rotation ticks, each row followed by its count of ticks:
The counts run from 0 to 233.
[134 178  82 162 100  97 165 131 136 156 122 105  95 115 136  88  98 116
 152 154 149 154 106 102 114 118 143 102  83  73 104 114 114  95 144  69
 115 146 158 117 164 136 133 128 128 169 146]  97
[123 161  83 136 107 133 153 106 125 186 125 141  74 136 158 101 104 100
 147 130 123 106 116 104  93 137  72 125  72 133 130 103 111 169  96 169
 164 173 134 127 147 134 129 138 146 163 150]  61
[122 162  79 152  89  80 153 111 137 138 121 108 114 128 149  86 120 121
 162 153 139 150  95 109  94  89 149 102  88  78 104 126 120  89 142  90
 149 145 143 142 146 126 135 135 133 130 178]  96
[115 165 120 114 112 148 151 135 121 138 100 112 106 115 116  45 117  96
 131 159 164 131 120  80 145  72 108 109 116 111  84 101 140 113 141 112
 131 151 180 127 154 135 117 154 166 164 132]  16
[106 203 122 127  95 114 137  98 133 142 105 124 104 136 166  96 118  91
 172 164 148 136 122 135 110  66 107  80  92 126  89 106 132 124  92 119
 165 134 148 129 137 156 110 174 144 142 137]  121
[120 123 109 126 110 151 127 121 127 144  82  97  87 132 133  48 132  73
 115 123 150 107  92  75 142 125  72 137 101  92  97  88 155 156 125 144
 143 135 163 124 159 111 109 131 155 140 144]  142
[ 97 145 112 150 112 105 140 112 108 167  94 103  85 106 152  61 127  70
 142 154 147 106  91  74 122 127 115 107  94  88  94 120 123 126 126 135
 137 117 128 125 159 137 118 111 142 139 149]  31
[147 151  68 138  81 123 155 115 126 156 110 103  81 155 139  84 109 160
 161 134 116 157  85 101 114  96 121 111 118  79 115  91 148 124 116 103
 175 138 155 135 138 120 116 150 154 165 160]  200
[106 141 117 100  96 134 132 119 123 148  80 114  78 142 126  41 132  78
 132 115 138 121  95  90 136 108  84 132 103  89  94  90 162 127 114 161
 165 133 148 131 124 116 113 150 159 122 152]  143
[122 172  70 124  85 155 139 143 126 143  88 153 109 120 108  71 137  93
 124 132 152 148 108  77 124 100 118 120  65 127 120  78 100 121 134 136
 118 116 184 125 151 117 134 132 163 134 110]  213
[118 141 100 173 100 126 160 109 136 151 102  82 130 119 187  98 154  85
 155 138 153 114  76  89 114 106 135 106  72  90 122 103 125 153 142  99
 134 137 154 122 180 118 128 125 132 118 150]  230
[123 144  96 131  94  95 147 115 137 158  98  86  69 130 149  81 115 139
 133 127 134 145 110 119 161 102 118 130 122  99 106  76 167 130  91 128
 144 126 157 130 161 153  77 151 120 148 138]  137
[141 141  88 127 121 130 163 140 139 155  91 132  78 153  97  44 118  97
 125 147 144 158 110 100 120 115  95 126 109 112  84  96 134 120 162 145
 141 161 153 125 132 117 161 130 152 175 152]  79
[117 211 104 163  95 113 153 116 142 155 129 130  93 102 126  94  91  99
 134 137 134 154 108 105 105 121 131 105  66  80 107 126  76  90 120 107
 109 139 148 115 154 131 124 139 136 146 132]  98
[162 144  81 146  97 156 122 126 107 159 109  78  99 148 177  91 141 121
 118 104 132 150  98 111 116 104 109 132  85 106  99  81 124 149 133 111
 140 138 181 106 162 126 102 145 136 157 124]  4
[136 172  88 161  99 141 170 124 129 144 111 140  89 115 137  90 137  78
 138 124 133 132 100  79  76 108 153  96  66  83 106  99  77 118 131 125
 137 118 132 123 150  96 144 136 141 110 122]  102
[110 161 115 131 137 120 166  95 125 171 113  76  81 129 191  90 127 119
 134 137 137 138 101 109 147  88 121 111 102 126  97  89 129 140 110 103
 120 160 171 117 175 145  80 152 130 157 128]  130
[128 140  74 110  70 115 148 132 123 112  91 106 103 159 146  76 131 118
 132 137 139 163  82 102 126  83 125 114 102  81 114  96 132 120 142 122
 156 145 183 140 127 115 129 156 164 136 147]  207
[101 188 107 129 110 142 126 110 115 164  86 109  75 121 125  82 110  96
 117  98 137 129 101 108 146 104  89 148  89 101  93  86 126 152  87 149
 124 127 161 114 159 130  69 154 131 117 124]  139
[136 147  61 120 114 106 164 133 143 148  99 123  75 139 122  87  95 150
 118 116 144 174 119 129 145 103 115 144 104 101 125  84 136 132 125 126
 124 183 161 115 150 124 109 162 119 158 154]  74
[119 181 107 129  90 111 139 108 149 150 103  97 122 129 180 113 115 118
 162 167 158 133 121 138 123  64 118 104  92 138 105  94 134 140 109  90
 150 147 157 120 165 156 102 171 137 146 126]  122
[114 201 104 180 111 141 137 109 141 171 115 110 118  81 132  97 114  93
 148 140 157 112  95 106 124 106 127 115  82 107 118 106 110 135 129 105
 103 129 156 111 197 158 100 131 122 154 147]  227
[129 151  99 164 134 124 176 111 132 176 124  98  65 142 128  84  99 115
 155 136 122 126  96 100 108 122  96 120 113  95 101 106 126 150 117 126
 159 181 119 108 160 121 117 146 137 195 159]  64
[104 169  89 132  90 132 102 114 120 149 102 136 132 115 144  84 138  80
 152 147 143 135  90 110 108  97 115 109  48 132 111 117 108 123 140 151
 141 104 167 132 152 138 124 133 151 112 140]  221
[151 159  99 165 106 101 174 134 129 162 101  95  91 130 163  79 149 101
 139 139 164 156 103 105 112  90 166 108  96  65  95  98 140 108 141  94
 125 125 141 112 168 119 135 146 121 144 145]  104
[129 172  88 139 125 116 156  85 122 154 112  96  79 146 151 107 103 130
 153 105 111 148  94 143 120 103 115 141 100  96 123 106 126 138 123 138
 158 190 130 110 148 129 109 177 139 143 166]  66
[121 168  87 105  97  92 168 116 132 138 100 134  57 144 101  83  87 138
 146 117 123 169 117 122 135  93 112 131 107 104 119  93 134 110 113 146
 148 169 156 132 126 120 104 167 137 141 146]  73
[ 94 170 102 105 109 126 139  92 104 155 104 121  71 141 179  98 125 104
 124 125 123 130 102 100 127 109 105 123  65 138  99  96 103 144  97 143
 140 143 170 123 153 141  80 150 152 115 115]  132
[125 151  63 138 108 117 163 112 113 187 114 119  85 166 142  87 135 130
 175 140 121 152 102 136  97  58 126 102 118 129  96 138 124 136 133 129
 183 151 132 136 130 123 131 154 135 168 151]  192
[127 191  91 137 134 138 148 132 109 185 135  99  83 145 143  78 100 128
 148 139 114 158 111 135 109 110 106 106  98 126  86 119 101 122 128 121
 143 158 150 112 154 151 118 152 138 200 139]  194
[104 156 101 156  93  77 111 110 133 167  98  73  93  95 160  79 107 103
 168 135 149 118  98 115 143 104 147 118  94  78 124 112 141 115 121 137
 131 138 135 114 171 145  87 150 115 111 168]  33
[123 115  98 130  94 123 144 126 126 152  92  91  75 136 184  82 138 111
 138 152 124 129 106  72 135 136 107 129  95 122 103  82 145 154 108 118
 145 145 170 136 172 125  98 119 135 148 124]  134
[105 140 107 131  92 123 149 127 113 165  90 112  51 142 145  65 115 104
 140 150 122 119 108  66 144 129  96 116 103 105  93  89 138 136  82 133
 142 123 162 144 139 124 101 132 143 149 109]  135
[156 183 114 169 119 150 166 112 121 180 114  86  70 137 148  88 119 133
 125 123 130 164 113 109 119 100 120 113 107 101  77  84 122 127 105 105
 135 135 149 109 151 147 100 138 132 177 116]  1
[135 199  99 172 111 139 146 121 133 173 127 122 122 110  95  74  98 113
 142 124 153 148  93 122 105 115 105 115  83 111 102 130 104 113 155 117
 118 153 172 102 159 152 127 124 142 169 173]  90
[137 165 103 146  96  72 127 100 140 173 108  99  77 133 154  94 112 107
 148 118 145 138 113 152 113 111 140 140  80  76 114 105 132 108 125 147
 145 170 111  87 158 119 108 163 113 127 184]  170
[155 172 104 139 106 119 125 122 127 170 112 132  69 125 148  92 102  80
 119 114 148 128 130 138  97 154 102 131  46  91 116  91  98 132 132 165
 123 177 120  89 139 111 132 148 132 147 164]  172
[111 136 102 108  98 100 127 120 133 142  80  94  90 135 140  56 112 101
 152 126 152 124  99 111 154  88 101 131 117  87 101 100 180 125 128 145
 172 136 151 123 144 131 114 160 146 125 169]  144
[135 165  70 147  94 140 139 133 131 170 117 138 101 126  74  64 107 102
 165 142 140 145 101  89  97 104 101 103  88 108  96 132 124 111 142 151
 152 129 161 132 133 131 154 121 149 158 163]  87
